Each path below is one point turned by a fixed rotation once a step. After each direction that follows a path, write how fast that rotation turns it, in degrees per step (0 if it stays still).
Each turn is a multiple of 5 degrees from 10 to 175, or 0.
Each row of a path follows its step; steps can be skipped.
Rotation 1:
step 0: [ 32.5  44.9   0.6   2.7  10.6 -24.8 -17.5   1.5 -14.5  43.8  22.0 -20.3
  35.5 -17.4  21.4 -33.6 -18.6  37.9 -12.6 -21.8  35.7   7.8  21.4  -2.1
 -38.7 -19.2  -2.1 -19.1  29.8  43.3 -23.2  10.0  27.3 -12.7   8.4 -24.8
  14.6  -7.6  36.0  38.1   8.3 -21.2  11.3  18.7 -29.6  19.5  -5.5]
step 1: [-26.3 -25.4  11.2   3.9  -0.2  33.2   4.2  26.1 -17.3  -3.4  25.2  11.4
 -10.4 -57.5   8.5  -3.9 -18.1  14.9  23.4   5.8  15.5 -18.5  -0.3  22.5
  21.4  36.0  27.5  25.3  46.2   6.9 -33.4   9.3   9.5  18.6  15.0 -23.9
  14.6  -7.2  26.7  21.3  -1.3  14.6  70.0  22.0 -22.1 -21.9  34.5]
step 2: [ 28.8  28.6  48.9  24.2  12.6  -1.6  18.3  -8.0  17.6   8.2  70.8  16.6
 -18.6  10.3  -9.1  11.9   7.1   6.5  23.4  -2.3  37.0  -7.6  19.4  10.6
  -7.7 -11.0  -2.0 -17.8   6.9   7.0  30.6  11.4  -6.9  37.4 -11.5 -34.0
 -12.2  12.3  34.1  25.6 -22.8  -4.3  -8.0  69.9 -30.1  21.3  -0.7]
step 3: [ 35.2  -0.2  10.4  12.9  -7.0   8.0 -18.1   8.8 -11.1  -6.5  25.2   4.9
 -42.7 -11.9 -43.1 -33.1 -15.1  19.3 -57.8 -11.8 -18.1   2.3   1.6  37.5
 -12.1  -2.8  13.8 -25.6  43.0 -28.6 -40.8  28.0  11.9  -9.8 -23.5  -9.9
  35.8  15.2  14.8  29.8   7.9  37.1  41.3   0.0 -20.4  21.4   4.7]
step 4: [  5.6  -7.1   4.2  27.3  -3.9   9.7 -24.6  25.6 -20.4   0.3  38.8  16.5
 -12.4  26.5   6.3   0.7 -11.5 -19.5   8.2 -61.1   8.1 -38.4  14.7  -0.6
  26.6 -10.2  38.9  14.5 -11.9  39.6  -3.0  -3.4  13.3 -15.4  26.9 -40.8
  -2.8  10.1  48.6  27.0  -7.1  44.1   6.1  45.1  34.9   9.9  -0.7]
step 5: [ 11.9  42.6  68.6  34.3  38.6 -19.2 -43.5  35.3 -45.2 -14.6  -1.1  17.8
 -10.2 -23.0 -40.1  -4.8 -18.3 -22.0 -22.9  -1.9  28.7 -13.4  19.8  50.4
  -3.9  17.9  -1.8 -29.5 -19.8  -6.5  15.0  11.7  -0.8  -1.6   3.8   4.7
  -0.5   5.4  -0.1   1.3  20.7  -1.8  19.6  17.2 -16.1 -12.3  26.7]
step 6: [ -8.5   9.4  21.8   8.5   8.2  -4.9 -16.7  11.7  33.4  13.9  -6.3   6.6
  -3.9  13.6  14.1  -9.7  37.5 -26.3 -51.5  -1.8  23.4   5.0  52.9  14.1
  51.1   5.8  22.2 -28.8  59.8  17.0  -0.5  -0.8   7.1   4.7  25.8  -4.8
  14.9  27.3   8.8  40.0 -26.0  48.5  16.2  13.1  10.5 -16.7 -27.8]
step 7: [ -2.4  19.2  38.7   1.1  -7.7 -32.3 -14.0   6.0 -30.5 -27.6   2.0  44.2
  27.2  -6.0  14.4  -2.3  -5.6  13.9 -18.7 -11.6  40.2   0.4  -6.6  11.2
   7.9  -8.6  18.4 -18.2  18.0  11.3 -20.2  37.3  34.5 -13.0   1.2 -66.7
  49.2  17.3 -13.2 -20.9  30.6 -10.8 -16.7  40.9  35.0   0.4  18.2]
step 8: [ 14.7  -1.6  31.6  22.5  -0.1 -18.4   1.5  -1.8  19.4  16.4   6.7  34.8
   6.2  -6.0  24.6   1.0 -17.0 -33.6   9.4  -5.9   3.3  -1.5 -13.1  58.0
   4.5   7.8  18.1 -10.9  42.4 -26.0  -2.9  -2.4   3.4 -22.8  99.6  22.5
   5.8  15.6   2.6  18.6  17.8  -8.8  37.6  28.1 -17.6   2.1  -5.5]
step 9: [ 10.6  44.1  21.7 -16.9  24.9  -8.7  26.0  38.5  17.2  -6.5  -2.4  10.0
  -0.5  37.2   9.2  14.8  -4.6  37.9  20.1  15.2  -7.7 -13.0  23.3  30.6
  16.3 -19.7  25.1 -17.8  45.4   7.7   8.1  14.3 -39.0 -23.5  -1.6 -31.0
  32.0  36.2  10.0  29.2  -1.7   4.5 -18.0  17.5  15.4 -23.9  61.6]
Speeds:
[-11.2   0.8   1.4  -1.2  -2.7   2.6  10.3  -8.3  -9.8  -4.1  -3.3  -6.9
  18.4  -9.3   5.3  -0.6  17.8  -4.9  -4.3   4.1   8.1 -11.1   7.9   6.0
  -2.4   9.5  -5.5   4.7   7.5  10.3   2.5   4.3  14.8   3.5  -8.8   5.6
   1.1   1.8 -10.8   2.4  -3.4  -2.6   5.0  12.1  -6.6  -2.3  -5.4] | 65
[ -7.0   5.7  -0.7  -0.5   1.6  -4.1   0.0  -2.0  11.1 -10.5  11.3  -1.3
  -6.9  -0.2   2.9   9.7  11.1  -1.8  10.8  -9.2  -8.2   1.7  10.2  -2.6
   7.2   6.4   5.0   9.5  11.2  -4.6   2.7 -17.7   9.1  -6.4  -7.9  -7.9
  -1.9  -5.5  -6.0  11.8   9.0   1.5   8.0 -11.0  11.2  -0.9   4.1] | 145
[ -1.2   0.4   8.6  -3.1   0.6   0.9  -0.5 -11.1   9.4  -4.8  -0.7  -0.2
   1.9 -12.7 -13.7  -2.9 -13.8   2.1  -8.2  -1.0   3.2  -2.5 -11.9   6.9
  -2.1  24.8 -10.3  -0.1   3.9  -4.1  -3.8  -0.5   7.1  -7.1   3.9   7.4
   5.9  -6.8   4.1  -3.1   8.7  13.6  -2.6 -13.0  -4.6  -2.8   1.4] | 155
[ -7.8   4.1   4.9   2.6   6.5   6.1  -0.3  10.0  -2.8   1.0   6.3  -2.5
   7.7   1.3 -19.5  -1.0  -3.0  -6.8  -5.8  11.0   9.4   3.9   3.6 -10.7
   8.6  -1.1   4.8   0.2   7.5   9.1  -8.6 -14.1   2.7  -8.6   3.4   4.7
   3.8  -1.1   6.1 -12.1  -5.4 -18.8   1.6  -6.1   8.2   7.7  -8.9] | 55
[  4.3   7.6   2.8  -6.2   0.9  -2.3   1.4   3.6 -13.4   1.1   0.0  -0.3
  14.3   0.3  -6.1 -10.9  -8.3   8.5  17.4  -1.8  -5.8  -5.4   0.1  -5.3
  -0.1  -8.9  -6.7   2.7  -2.3   7.5   1.7  -7.0   1.4 -10.9  14.9   9.6
  -9.6   2.8  -8.9   3.3  -0.5  15.1  16.3   0.3   3.8  -0.1   8.4] | 90
[ -8.1  -0.8  -0.5  -6.7  -6.3  -2.0  10.4  -9.6   3.7  -8.3   4.1  -3.8
   0.0   3.4 -12.8   8.3  -5.2   5.9  -7.6   1.3 -12.7   3.7   7.7   9.6
 -13.4  -2.8   6.9   5.8   8.3   0.4   7.2   5.6  -5.0   5.4  14.7 -14.2
  -8.3   5.2  -1.9 -17.0   2.5   1.6   7.3   6.0   1.3  10.3  -5.3] | 65
[ -4.6  -0.4  -9.1   1.9 -10.0   8.3  -5.5  -2.6  -4.2  -6.5   1.9  -7.5
   2.2  -4.3  -9.2  -6.6  -9.0  -3.5  -3.5   3.6   5.4   1.8   8.2  -1.3
   9.6  -2.1  -0.3   6.0  -5.0 -19.9  -7.6  -1.0  -4.1  -3.9  -3.8  -8.2
   1.4  18.9 -11.1  -1.4   6.7  -6.8   1.5   3.6  -8.5 -14.5  16.4] | 175
